(in the rows, 100 means zero)
One turn sends every row of this set to another row. A few are shown first. Where does it send the rows asked after them?
lak: 108; 87; 93; 105; 139; 130; 131; 98; 99; 99; 121; 81; 97; 94; 110; 115; 116; 93; 117; 92; 117
gunuz: 120; 103; 93; 112; 104; 88; 111; 96; 99; 148; 104; 138; 102; 128; 115; 117; 118; 98; 106; 116; 106
bep: 100; 131; 136; 123; 132; 82; 113; 99; 140; 89; 96; 106; 105; 105; 90; 84; 119; 109; 92; 97; 87
Bakef: 104; 100; 111; 92; 115; 98; 97; 117; 81; 79; 130; 109; 103; 84; 97; 102; 112; 116; 119; 81; 76
kaze: 117; 89; 98; 119; 116; 87; 117; 106; 94; 130; 125; 108; 99; 116; 132; 120; 102; 97; 105; 106; 127
pefu: 105; 111; 101; 86; 106; 85; 99; 122; 80; 88; 128; 95; 96; 77; 116; 114; 128; 96; 92; 89; 88
ruf: 116; 91; 101; 92; 113; 106; 118; 76; 110; 139; 84; 110; 84; 112; 111; 131; 124; 68; 121; 96; 115
nedu: 111; 140; 95; 89; 93; 82; 93; 101; 99; 108; 105; 129; 80; 80; 106; 135; 130; 93; 106; 101; 77
nadu: 84; 104; 102; 90; 93; 93; 91; 114; 94; 105; 114; 108; 82; 70; 121; 106; 114; 98; 117; 79; 78
Teken: 100; 136; 80; 98; 106; 117; 104; 95; 109; 122; 96; 139; 87; 86; 94; 114; 127; 105; 123; 110; 68
Guluz: 90; 115; 96; 108; 95; 81; 95; 93; 97; 139; 84; 129; 100; 95; 82; 124; 108; 82; 124; 91; 75
tidi: 110; 130; 98; 89; 111; 87; 89; 104; 100; 116; 95; 147; 100; 89; 89; 121; 116; 104; 121; 110; 62
gilid: 133; 119; 100; 91; 106; 94; 117; 74; 106; 119; 94; 122; 83; 113; 99; 143; 141; 75; 109; 103; 108
Piva: 108; 119; 120; 138; 159; 83; 113; 93; 143; 103; 92; 116; 89; 106; 97; 94; 122; 105; 104; 101; 105
Nefab: 102; 126; 137; 125; 137; 82; 118; 95; 142; 88; 100; 102; 103; 111; 91; 86; 118; 108; 95; 96; 95
sobu: 93; 112; 108; 94; 83; 83; 100; 87; 105; 119; 86; 143; 87; 79; 105; 133; 120; 106; 111; 110; 80
dozi: 102; 97; 103; 120; 94; 86; 104; 112; 84; 110; 144; 115; 90; 104; 127; 111; 105; 118; 112; 89; 107
kala: 115; 91; 93; 119; 148; 132; 122; 80; 99; 96; 125; 96; 92; 96; 114; 108; 109; 93; 126; 90; 110
Fil: 122; 114; 80; 118; 148; 123; 114; 70; 115; 126; 97; 125; 93; 100; 106; 120; 114; 82; 126; 115; 100
Zuge: 126; 83; 114; 102; 140; 104; 122; 94; 96; 91; 122; 88; 100; 108; 102; 130; 110; 91; 123; 85; 119
mogu: 106; 130; 133; 127; 138; 83; 120; 92; 146; 90; 97; 105; 101; 111; 91; 93; 117; 105; 97; 102; 98
motan: 80; 99; 106; 108; 91; 82; 95; 107; 83; 111; 112; 106; 101; 82; 90; 111; 104; 98; 121; 70; 75
Fev: 133; 115; 99; 98; 137; 95; 117; 80; 116; 129; 89; 127; 95; 115; 94; 145; 111; 79; 125; 114; 104
zam: 100; 125; 127; 120; 145; 86; 108; 102; 131; 91; 114; 115; 95; 99; 89; 76; 124; 121; 84; 102; 89
rimam: 100; 120; 95; 87; 89; 94; 92; 87; 110; 136; 88; 137; 78; 88; 108; 123; 126; 85; 123; 97; 80
zaz: 104; 136; 124; 124; 146; 83; 109; 96; 137; 102; 101; 128; 89; 100; 89; 90; 122; 115; 88; 112; 89
fipam: 111; 87; 109; 96; 106; 95; 121; 71; 111; 126; 76; 125; 93; 105; 105; 142; 124; 86; 108; 112; 113
Zolu: 103; 136; 133; 126; 135; 79; 116; 96; 147; 94; 94; 112; 103; 107; 92; 92; 115; 106; 95; 103; 89
zogi: 96; 103; 91; 110; 126; 126; 99; 96; 86; 89; 129; 114; 95; 80; 106; 85; 116; 114; 121; 86; 77
fomiz: 102; 125; 121; 129; 149; 79; 103; 99; 140; 104; 88; 126; 93; 103; 94; 84; 130; 113; 102; 105; 87
ravo: 108; 94; 99; 113; 116; 87; 117; 82; 102; 139; 86; 108; 103; 111; 90; 137; 103; 67; 124; 91; 109
tudi: 125; 87; 104; 89; 120; 101; 124; 97; 89; 100; 115; 86; 99; 110; 108; 124; 139; 79; 95; 90; 119
zefi: 81; 88; 113; 95; 92; 85; 103; 110; 90; 92; 114; 111; 97; 63; 116; 118; 112; 112; 100; 92; 89
sek: 86; 113; 90; 98; 111; 122; 105; 115; 92; 89; 128; 103; 91; 68; 107; 99; 117; 118; 117; 88; 78
Lipe: 97; 117; 126; 130; 145; 84; 102; 103; 132; 91; 100; 121; 92; 100; 90; 76; 131; 124; 102; 91; 87
libe: 112; 127; 128; 128; 152; 87; 121; 85; 145; 101; 105; 119; 85; 111; 88; 93; 121; 110; 93; 110; 104
gaku: 120; 113; 83; 102; 135; 124; 126; 77; 118; 131; 89; 118; 92; 106; 100; 131; 127; 83; 121; 115; 109
Boz: 96; 76; 107; 114; 115; 92; 116; 98; 88; 111; 113; 80; 104; 96; 95; 124; 96; 80; 121; 69; 110
rifad: 105; 112; 99; 112; 78; 85; 97; 104; 89; 127; 122; 143; 92; 114; 113; 107; 119; 118; 112; 100; 89
Pem: 104; 128; 79; 107; 125; 118; 94; 89; 102; 119; 100; 146; 97; 82; 103; 99; 119; 102; 123; 109; 64
tib: 104; 113; 130; 137; 150; 85; 112; 96; 137; 88; 107; 110; 89; 104; 97; 88; 124; 116; 104; 88; 104
Nol: 102; 62; 116; 98; 114; 98; 125; 95; 95; 103; 104; 91; 101; 91; 117; 127; 116; 93; 99; 97; 120
foz: 108; 116; 132; 126; 150; 92; 120; 90; 134; 91; 113; 105; 89; 107; 90; 83; 124; 115; 90; 99; 106
Buv: 100; 71; 108; 92; 117; 106; 114; 105; 93; 110; 112; 82; 91; 91; 124; 113; 117; 81; 111; 79; 116

Piva -> tib
sek -> Teken
zam -> zaz
Now these:
Buv -> nadu
gilid -> tudi
gunuz -> kaze
Zolu -> mogu
zogi -> Pem
sobu -> fipam
Boz -> motan
Fev -> Zuge

One turn sends every row of this set to another row. A few are shown first. Where does it send the rows asked after them?
Zavob: 80; 73; 56; 68; 71; 123; 102; 118; 84; 77; 100; 106; 72; 113; 95
Gaz: 89; 83; 93; 77; 43; 102; 111; 127; 90; 107; 99; 114; 106; 72; 104
ribom: 82; 110; 116; 74; 78; 119; 119; 112; 106; 122; 95; 121; 90; 106; 104
puve: 109; 101; 67; 64; 34; 108; 87; 118; 88; 118; 95; 113; 117; 127; 89
nop: 131; 90; 94; 69; 91; 99; 97; 118; 78; 105; 112; 122; 97; 75; 76
vupip: 68; 95; 100; 67; 69; 108; 105; 115; 91; 118; 94; 119; 88; 150; 116
Kevi: 86; 63; 59; 81; 80; 110; 95; 122; 64; 72; 108; 101; 100; 122; 99
kur: 104; 67; 102; 86; 55; 109; 109; 124; 82; 79; 102; 110; 119; 90; 92
kog: 68; 83; 47; 70; 66; 105; 100; 121; 79; 103; 101; 110; 76; 100; 114
peb: 121; 85; 63; 60; 117; 111; 94; 126; 76; 105; 106; 115; 110; 90; 116
sas: 127; 93; 91; 66; 89; 99; 99; 120; 80; 111; 110; 122; 92; 71; 79
Vimit: 75; 90; 105; 68; 73; 115; 104; 113; 89; 105; 96; 115; 92; 156; 108
ral: 92; 95; 121; 93; 90; 104; 107; 116; 78; 110; 106; 112; 131; 127; 106
gofa: 112; 100; 68; 64; 34; 112; 89; 116; 90; 116; 94; 111; 113; 129; 86
Sudev: 72; 72; 49; 81; 74; 92; 93; 125; 60; 101; 108; 102; 100; 108; 115
lezir: 95; 95; 47; 55; 108; 105; 115; 115; 80; 129; 101; 110; 92; 130; 97
vupa: 125; 83; 65; 59; 119; 123; 98; 123; 83; 94; 103; 116; 103; 93; 110
fir: 99; 90; 46; 59; 113; 102; 113; 116; 73; 125; 105; 107; 102; 135; 96
zano: 130; 91; 93; 72; 92; 94; 95; 119; 75; 109; 114; 120; 102; 74; 80
kud: 112; 96; 69; 68; 35; 108; 86; 118; 83; 115; 93; 112; 121; 132; 86
peke: 113; 98; 72; 65; 37; 114; 86; 118; 88; 113; 93; 112; 116; 132; 84
fazag: 97; 94; 122; 83; 89; 128; 116; 112; 99; 97; 97; 114; 107; 125; 91
zuv: 115; 93; 60; 57; 113; 112; 98; 126; 82; 114; 101; 118; 99; 82; 119
favo: 78; 85; 103; 72; 77; 106; 103; 117; 80; 105; 99; 116; 102; 158; 111
Gad: 125; 94; 90; 68; 88; 92; 95; 122; 77; 115; 110; 124; 97; 70; 83
befis: 119; 91; 62; 54; 113; 122; 98; 122; 89; 102; 99; 119; 92; 86; 112
Midu: 93; 73; 96; 88; 50; 93; 105; 130; 75; 100; 104; 112; 125; 82; 107
fadu: 101; 91; 49; 53; 110; 114; 117; 113; 85; 121; 100; 110; 89; 133; 89
raluz: 103; 86; 49; 59; 113; 110; 115; 114; 78; 117; 102; 109; 99; 138; 89
kar: 72; 93; 100; 72; 73; 99; 101; 118; 81; 120; 98; 117; 102; 152; 120
gudo: 96; 76; 101; 76; 46; 119; 115; 123; 97; 88; 95; 115; 99; 81; 91
debe: 79; 111; 114; 85; 82; 97; 109; 117; 86; 134; 104; 117; 115; 109; 118

debe -> ribom
fir -> lezir
Vimit -> favo
Now these:
befis -> vupa
kur -> Midu
Gad -> sas
kog -> Zavob

